cols: Z E T A X H W
feri: -1.05; -1.88; +6.94; +3.18; -3.47; +2.79; +9.09
nukip: +1.01; -3.78; +6.86; +3.63; -4.16; +2.88; +7.26
Saz: +1.52; -3.33; +5.63; +3.36; -4.11; +2.34; +3.51
Rufor: -1.52; -1.31; +6.38; +2.77; -2.98; +2.56; +4.08
vobok: -0.49; -2.57; +7.45; +3.40; -3.79; +2.93; +6.31
nuni: -1.52; -3.38; +6.38; +2.77; -2.98; +2.56; +8.98
lopo: +1.41; -2.76; +4.87; +3.23; -3.86; +1.98; +3.76
Ladup: +0.59; -3.36; +7.28; +1.98; -4.00; +2.91; +7.82
nopu: -3.01; -3.01; +4.09; +4.09; +2.47; +2.16; +4.09
vap: +1.47; -3.38; +5.94; +3.58; -4.32; +2.47; +5.03
Fov: +1.46; -3.01; +5.28; +3.50; -4.11; +2.70; +4.09
giko: +6.30; +2.48; +6.30; +6.30; -4.20; +2.81; +6.30
howmany nopu: +4.09 : 3
howmany giko: +6.31 : 0
both vap nopu:  : +2.47
len: -1.52 : 1
both lopo Ladup:  : +1.98
len: -0.49; -2.57; +7.45; +3.40; -3.79 : 5
howmany nopu: +4.08 : 0

cols: J M B V K P Q R L
Puros: -3.29; -1.02; -2.69; -5.96; -1.32; +4.49; -1.68; +3.29; +4.32
Fonif: -4.45; -2.63; -2.98; -6.48; -1.34; +4.16; -2.96; +4.15; +3.60
lalu: +0.01; +2.72; -2.33; -4.28; -0.82; +5.09; +0.82; +1.74; +5.35
loreg: -4.96; -7.68; -1.21; -6.91; +0.28; +0.72; -2.36; +3.81; +0.85
Naful: +1.21; +3.89; -2.91; +4.15; -0.68; +5.16; +0.80; +0.79; +5.14
Ligif: -5.34; -5.92; -2.54; -6.99; -0.62; +2.53; -3.75; +3.34; +1.72
tigu: -1.31; +1.40; -2.27; -5.19; -0.94; +4.83; +0.16; +2.54; +5.13
kap: -3.24; +3.43; +4.16; -3.24; +1.74; -4.98; +2.26; -3.24; +4.16
niz: +2.50; +4.28; +4.15; +4.41; +1.86; -3.99; +1.71; -4.38; -3.26
sak: +1.23; -2.18; +3.98; +5.71; -1.16; -5.37; +2.41; +0.36; -6.72
tul: +2.02; +1.68; +5.37; +6.43; +0.86; -6.04; +2.80; -1.22; -6.86
len: +2.02; +1.68; +5.37 : 3
both Fonif kap:  : +4.16
howmany kap: +4.16 : 2

cols: U G F N
kov: +1.15; -4.80; -4.48; +4.71
bina: -4.02; +2.71; +2.71; +2.71
zeg: +1.03; -4.03; -0.14; +3.48
kote: -3.10; -0.97; -2.05; +4.95
zulep: -1.65; +4.93; -0.03; +3.20
Lud: -0.37; +7.10; -0.30; +1.43
Goda: -1.65; +3.20; -2.29; +3.36
Poku: -3.10; -3.10; -3.10; -4.02
both bina Poku:  : -4.02
len: -1.65; +3.20; -2.29; +3.36 : 4
q: +1.03; -4.03; -0.14; +3.48 : zeg
howmany Poku: -3.10 : 3
howmany bina: +2.70 : 0

cols: segak dati Pez Femo Miz gibi Tane
rukik: +2.51; +1.19; -5.46; +5.36; -8.26; -5.17; -1.55
tino: -3.42; -4.70; -3.38; -2.17; -5.25; -6.91; -3.29
Tapi: +0.33; +1.17; +0.80; -2.72; +2.29; +3.08; -1.01
sog: -1.03; +2.52; +2.52; -1.03; +2.52; -2.61; -1.03
Dezo: +6.66; -8.66; +2.34; -5.83; -5.60; +1.12; +0.40
howmany sog: +2.52 : 3
col: -4.70; +1.17; +2.52; -8.66 : dati
len: -3.42; -4.70; -3.38; -2.17; -5.25; -6.91; -3.29 : 7
len: +0.33; +1.17; +0.80; -2.72; +2.29; +3.08; -1.01 : 7
col: +5.36; -2.17; -2.72; -1.03 : Femo
col: -1.55; -3.29; -1.01 : Tane
col: +2.52; +2.34 : Pez

cols: zudit sal Fofi vobu gubo fel zib tam Fav
sino: -5.50; -3.98; +2.52; +5.15; -5.12; -3.50; -3.06; -4.87; +1.04
gogu: +0.29; +1.03; +3.20; -6.52; +0.03; +5.94; +1.07; +0.16; -3.11
sirik: -2.18; +6.42; -5.29; -1.15; -2.23; +1.03; -2.96; +6.80; -4.22
Gogo: -3.76; +9.14; +9.14; +9.14; -3.33; -6.25; +9.14; -6.25; -2.76
Vibet: +1.54; -1.38; +1.56; +3.40; +1.20; -1.34; +1.81; +8.44; -6.73
zupar: -3.97; -1.62; +1.41; +8.94; -3.46; +1.04; +9.13; +2.68; -3.01
howmany Gogo: +9.14 : 4
both sino zupar:  : +1.04
len: +1.54; -1.38; +1.56; +3.40; +1.20; -1.34; +1.81; +8.44 : 8

cols: ral Mimu kinop num tur
tev: +5.50; -7.95; -6.08; -6.71; +7.62
dega: -6.68; +6.79; -6.08; -4.26; +6.12
duzul: +7.68; +7.01; -5.48; +5.80; -9.19
Tus: +8.52; -8.88; -8.24; -0.67; +8.75
sori: +2.99; +2.99; +2.99; +4.41; +7.12
gubat: +6.32; -7.64; -2.14; +4.73; -5.10
lese: +6.02; +3.36; -7.49; +4.41; +7.12
ves: +3.33; -4.73; +8.45; -8.38; -3.69
toz: +6.44; -6.61; +7.06; +2.10; -7.52
beg: -7.58; -5.52; -0.37; +7.77; +7.57
pob: +7.14; +8.19; -8.34; +3.16; -6.17
howmany toz: +6.44 : 1
len: +3.33; -4.73; +8.45; -8.38 : 4
col: -5.10; +7.12; -3.69 : tur
q: +2.99; +2.99; +2.99; +4.41; +7.12 : sori
len: -7.58; -5.52; -0.37; +7.77 : 4
howmany sori: +2.99 : 3

cols: fev labud lepu gedo tud Losov Tevid Pogep Kaled
folak: +0.69; -3.91; +4.08; +4.13; -4.16; -1.22; -0.41; -1.60; -0.21
Mam: -0.41; -0.28; -1.51; -2.20; -0.91; -0.26; +0.16; +0.10; -0.14
nisu: -0.41; -0.28; -1.51; -2.20; -0.91; -0.26; +0.16; -0.42; -2.84
both Mam folak:  : -0.41
col: +0.69; -0.41 : fev
col: -4.16; -0.91 : tud

cols: gite Solor Renag gaf rati
Mopug: +0.57; +7.43; +3.14; +3.14; +3.13
tez: +0.57; +7.43; +1.79; +3.14; +2.03
zes: -1.20; -0.55; -0.07; -2.30; -3.13
Mun: -1.20; -0.55; -0.07; -0.54; +1.28
vime: +3.14; +3.15; -1.21; -3.15; -2.06
howmany Mopug: +3.14 : 2
col: +2.03; -3.13 : rati
len: +0.57; +7.43; +1.79; +3.14; +2.03 : 5
q: +0.57; +7.43; +1.79; +3.14; +2.03 : tez
both Mopug vime:  : +3.14
len: +0.57; +7.43; +3.14; +3.14 : 4
col: +7.43; +7.43 : Solor

cols: D C S Y
Dekun: -4.88; -6.88; -0.96; +0.96
Fadak: -3.00; -3.01; +8.79; -1.13
Fugeb: -2.34; -6.25; -1.28; -1.28
rapu: +2.82; -3.02; +2.82; -3.01
fuba: -4.88; -3.01; -3.01; -4.22
bupu: +1.47; +2.95; -0.38; +6.73
Kavap: -2.34; -6.25; -6.26; -0.44
tonu: -4.87; -6.79; +1.23; +2.83
lezu: -4.88; -3.01; -1.47; -7.58
howmany rapu: +2.82 : 2
howmany fuba: -3.01 : 2
len: -2.34 : 1
howmany Fugeb: -6.25 : 1
col: -6.88; -3.01; -6.25; -3.02; -3.01; +2.95; -6.25 : C
q: -4.87; -6.79; +1.23; +2.83 : tonu
both lezu rapu:  : -3.01

cols: Demu Zibo gekim tize Tir
faf: +6.69; -1.04; -4.69; -6.31; +1.58
pesag: +4.53; -0.83; -4.89; -7.17; +1.28
fabov: +4.39; +3.17; -4.67; +4.39; +3.48
kave: +6.68; +5.55; +6.68; +6.68; +5.55
vusis: -5.03; +1.84; +7.44; +7.58; +0.64
kitu: +5.80; +1.46; +2.13; -5.98; +2.13
Rov: +6.17; +1.49; -6.93; -4.30; +2.92
Muki: +7.02; +5.27; -7.28; -2.10; +4.30
sakem: -4.53; -3.99; +5.79; +7.10; -2.50
bod: -5.68; +3.17; +6.38; -3.29; -5.53
tig: -7.23; -6.09; -4.88; +3.83; -6.10
tesal: -3.37; -0.25; -4.89; +6.92; -1.83
both fabov bod:  : +3.17
howmany kave: +6.67 : 0
howmany kitu: +5.80 : 1
both pesag tesal:  : -4.89
len: +5.80 : 1
howmany fabov: +4.39 : 2
len: -5.68; +3.17; +6.38 : 3

cols: vapup suniv Feno sed Vodet
luf: +1.38; +5.02; -7.08; -3.00; +9.05
nivos: +2.06; -4.29; +8.99; -6.89; -4.73
soriz: -7.71; -1.31; -5.45; -6.44; +5.91
vetu: +2.84; +4.42; -7.11; -4.33; +6.73
Vod: -6.88; +5.02; -7.08; -7.64; +9.05
mip: +8.02; +1.74; -6.78; -5.00; +1.17
nime: +7.47; +4.48; -5.73; -5.17; +6.27
kipad: -5.82; +2.78; +4.61; +6.92; +5.15
Ledul: -7.71; -1.31; +8.50; +2.25; +1.24
rali: +7.32; +6.85; -5.62; -8.80; +4.97
kip: +7.47; +4.48; -5.73; -7.32; +6.27
vok: +2.78; +6.11; -6.89; -3.87; +6.09
both vok nivos:  : -6.89
col: -4.73; +5.91; +6.73; +9.05; +1.17 : Vodet

cols: Kuze Zabof Los giva
Rosug: +2.13; +0.10; +2.53; +0.57
zel: -0.46; +0.46; -1.37; +6.99
nuv: -7.93; -6.17; +7.11; +7.24
nepap: -6.14; +5.97; +0.00; -0.47
Fero: +5.61; -6.35; +1.59; -4.13
Nov: +2.13; -2.20; +2.53; +0.57
dono: -0.46; +0.46; -1.37; +2.06
len: -0.46; +0.46 : 2
col: +7.11; +0.00; +1.59; +2.53 : Los

cols: git Vem gatis Ribil mefut duri
nif: +5.25; +4.67; +5.26; +6.12; +6.12; +5.25
Dize: -6.87; +5.25; -5.32; -1.40; +2.10; +5.26
zagu: +3.82; -4.32; -5.92; -5.93; +5.22; +4.69
col: +5.25; +5.26 : duri
howmany zagu: -5.92 : 1
howmany nif: +5.25 : 2
q: +3.82; -4.32; -5.92; -5.93; +5.22; +4.69 : zagu
len: +5.25 : 1

cols: doz mek dite gato kat pomid gar nosi far buzi
Zosu: -0.79; -2.67; +1.38; +7.08; +7.09; +1.67; +1.70; -1.07; +0.55; +1.72
rin: -2.17; +0.47; +0.75; +7.08; +0.68; -2.84; -1.40; -1.44; +1.04; +1.57
laduz: -2.05; +1.04; +0.68; +7.08; +0.81; -2.71; -2.67; -0.87; +1.68; +0.56
vozon: -0.05; -1.56; +1.19; +7.08; +0.65; -0.08; +0.88; -2.60; +1.20; +2.20
vav: -0.69; -2.60; +1.76; +7.08; +0.31; +2.50; +7.08; +0.37; +0.00; +1.32
dulol: +0.48; +2.53; +0.45; +7.08; +2.23; +1.54; -1.49; +0.36; +0.79; +2.48
sig: +0.67; +0.05; +1.44; +7.08; +0.91; -1.34; -0.42; -2.81; +1.23; +2.21
both vozon Zosu:  : +7.08
len: -2.17; +0.47; +0.75; +7.08; +0.68; -2.84; -1.40; -1.44 : 8
both vozon laduz:  : +7.08
len: -0.05; -1.56; +1.19; +7.08; +0.65 : 5
col: +1.72; +1.57 : buzi
len: -0.69; -2.60; +1.76; +7.08; +0.31; +2.50 : 6

cols: nozu busu lubi Nela tama berek tezan
sivu: -0.30; -2.56; +0.19; -0.29; -0.09; -0.06; -1.83
dudo: +3.39; -1.84; -7.44; +1.87; -7.43; -1.83; -1.84
digop: -6.40; +4.99; -7.43; -6.50; -7.30; +1.87; -7.64
both dudo sivu:  : -1.83
howmany dudo: -1.83 : 1
len: -0.30; -2.56; +0.19; -0.29 : 4
howmany sivu: -0.30 : 1
q: +3.39; -1.84; -7.44; +1.87; -7.43; -1.83; -1.84 : dudo
both sivu dudo:  : -1.83
q: -6.40; +4.99; -7.43; -6.50; -7.30; +1.87; -7.64 : digop

cols: met guva dola roron lizav Ronus Tanu
Rema: -1.57; +2.05; -0.07; +5.06; -7.89; -5.11; +6.41
par: +0.69; -0.19; -0.30; -0.50; +0.43; +0.01; -0.28
Zev: +0.69; -0.19; -0.01; -0.50; +0.43; +0.01; -0.28
nep: +0.55; -0.05; -0.29; -0.32; +0.17; +0.01; -0.28
memi: -1.57; +2.05; -0.07; +5.06; +0.43; -0.15; -0.28
Zona: +0.49; +0.23; -0.32; -0.32; +0.43; +0.17; -0.92
Lel: +0.49; -0.68; -0.25; -0.50; +0.43; -0.31; +0.15
duvev: +0.49; -0.26; -0.25; -0.50; +0.43; -0.15; -0.28
rap: -0.33; -0.33; -0.16; -0.67; +0.17; -0.31; +0.37
howmany rap: -0.67 : 1
col: +0.69; +0.55; -1.57; +0.49; +0.49; +0.49; -0.33 : met

cols: Pesas futom mez kedip kegeb
paz: -2.17; +6.18; -7.40; +8.75; +6.08
dif: -4.28; +4.68; +2.89; -8.46; -7.38
tafim: -4.28; +4.68; -1.89; +9.04; +6.18
gomar: -4.28; +4.68; +8.10; +2.55; -6.83
howmany paz: +6.18 : 1
col: +9.04; +2.55 : kedip

cols: Kibug kop nofo budin pilun fod retiz vima vik pizi
nomu: -2.63; +1.38; -0.25; +3.42; -0.10; -2.71; -6.99; +3.32; -6.65; -2.13
Zum: -2.52; +1.27; -0.41; +3.43; -1.12; -2.64; -7.05; +3.83; -6.97; -1.81
gusa: -2.29; +1.76; -0.13; +3.38; +0.17; -1.04; -5.54; +1.80; -6.24; -2.41
Tek: -2.29; +1.76; -0.13; +3.38; +0.17; -1.04; -5.54; +1.80; -4.20; -2.41
mifu: -2.68; +0.62; -0.22; +3.40; +0.06; -2.35; -7.79; +2.70; -5.63; -2.45
feviz: -2.46; +0.44; -0.54; +3.11; -0.01; -2.86; -6.04; +4.44; -7.34; -1.83
godag: -2.61; +1.32; -0.29; +3.30; +0.17; -1.96; -6.13; +2.36; -4.84; -2.53
Fazu: -2.53; +1.42; -0.18; +3.49; +0.12; -1.86; -5.73; +2.16; -4.44; -2.43
mipap: -2.54; +1.38; -0.40; +3.51; +0.09; -2.08; -5.81; +2.17; -4.90; -2.51
gebad: -2.62; +1.24; -0.15; +3.78; -0.04; -2.18; -6.37; +2.45; -5.30; -2.40
gorub: -2.67; -2.31; -0.29; +3.40; +0.06; -2.55; -6.69; -2.32; -5.99; -2.32
howmany gorub: -2.31 : 1
len: -2.61; +1.32 : 2
len: -2.61; +1.32; -0.29; +3.30; +0.17 : 5

cols: ruru tomi gad kigi vemos tad Mura Tes
zunu: -3.30; -0.44; -0.38; +2.24; -0.38; -1.89; -0.38; +2.24
nusut: +2.23; -0.44; -2.96; +2.24; -0.38; -0.41; +1.10; -0.13
gug: -5.26; -1.26; +2.82; +4.42; -0.69; -0.14; -4.70; +0.17
lavir: -0.86; +2.91; -7.98; -4.53; -5.40; +4.25; +2.72; -0.02
Talaz: -1.12; -1.66; -1.02; -2.09; -2.08; +1.07; +1.25; +1.11
Sev: -0.93; -0.93; -7.98; -0.93; -5.40; +4.25; +6.14; -0.93
zaf: +3.45; +6.77; -0.09; +1.04; -0.30; -3.57; -1.59; +1.50
howmany Sev: -0.93 : 4
col: -5.40; -2.08; -5.40 : vemos
q: -5.26; -1.26; +2.82; +4.42; -0.69; -0.14; -4.70; +0.17 : gug
howmany zunu: +2.24 : 2

cols: leduf ropot Korak Vuk Sen
nili: +6.02; +0.30; -0.09; -8.18; +0.31
gituk: -0.32; +0.30; -3.74; -5.43; -2.85
lodug: +4.51; +3.28; -0.25; -2.92; +1.42
both gituk nili:  : +0.30
len: +4.51; +3.28; -0.25; -2.92; +1.42 : 5

cols: sugof rupu Piz pezo lan muged guno
Vin: -0.44; -1.30; +2.26; -1.67; +4.40; -2.89; -0.35
tet: -3.72; -0.72; +1.54; +1.17; -3.09; +0.28; -1.62
kabit: -0.45; -1.94; +3.26; +1.97; +7.16; -3.75; -6.61
Dubip: -0.45; -3.13; +2.02; -0.79; +3.08; -2.67; -2.63
Kitat: -0.70; +1.22; +1.61; -1.69; -1.68; +2.11; -0.34
Vom: +1.16; -0.44; -2.47; +0.62; -1.61; -0.60; -2.17
Rosu: +1.16; -1.69; -2.47; +0.62; +0.62; -2.08; +4.68
lib: -0.44; -1.30; +0.63; -1.69; +4.40; -2.89; -0.35
Rolar: -0.45; -1.47; +3.00; +2.15; +7.14; -3.12; -6.99
dafid: -2.09; +1.66; +1.37; -0.73; -2.00; +1.96; -0.43
kizu: +2.01; -2.52; -3.50; -2.63; -0.16; -3.48; -2.64
q: -2.09; +1.66; +1.37; -0.73; -2.00; +1.96; -0.43 : dafid
len: -0.45 : 1
both Vom lib:  : -0.44
both Dubip kabit:  : -0.45
both Dubip kizu:  : -2.63

cols: Ker gisi kud sofi Laken Novad noni tutan Mem Lurer
dani: -2.77; +5.41; -5.81; +4.41; +5.94; -5.66; +5.47; -6.78; +1.22; +2.14
neb: -2.26; -3.95; +9.42; -2.88; +2.27; -1.32; -8.81; +8.15; -5.50; -8.67
Nosa: -2.77; +5.41; -5.81; +4.41; +5.61; -3.01; +4.38; -3.51; -0.12; -1.03
zadi: +3.84; -4.41; +5.76; -4.41; +5.62; +5.62; -4.41; +5.62; -3.65; -4.41
howmany zadi: +5.61 : 0
col: +2.14; -8.67; -1.03 : Lurer

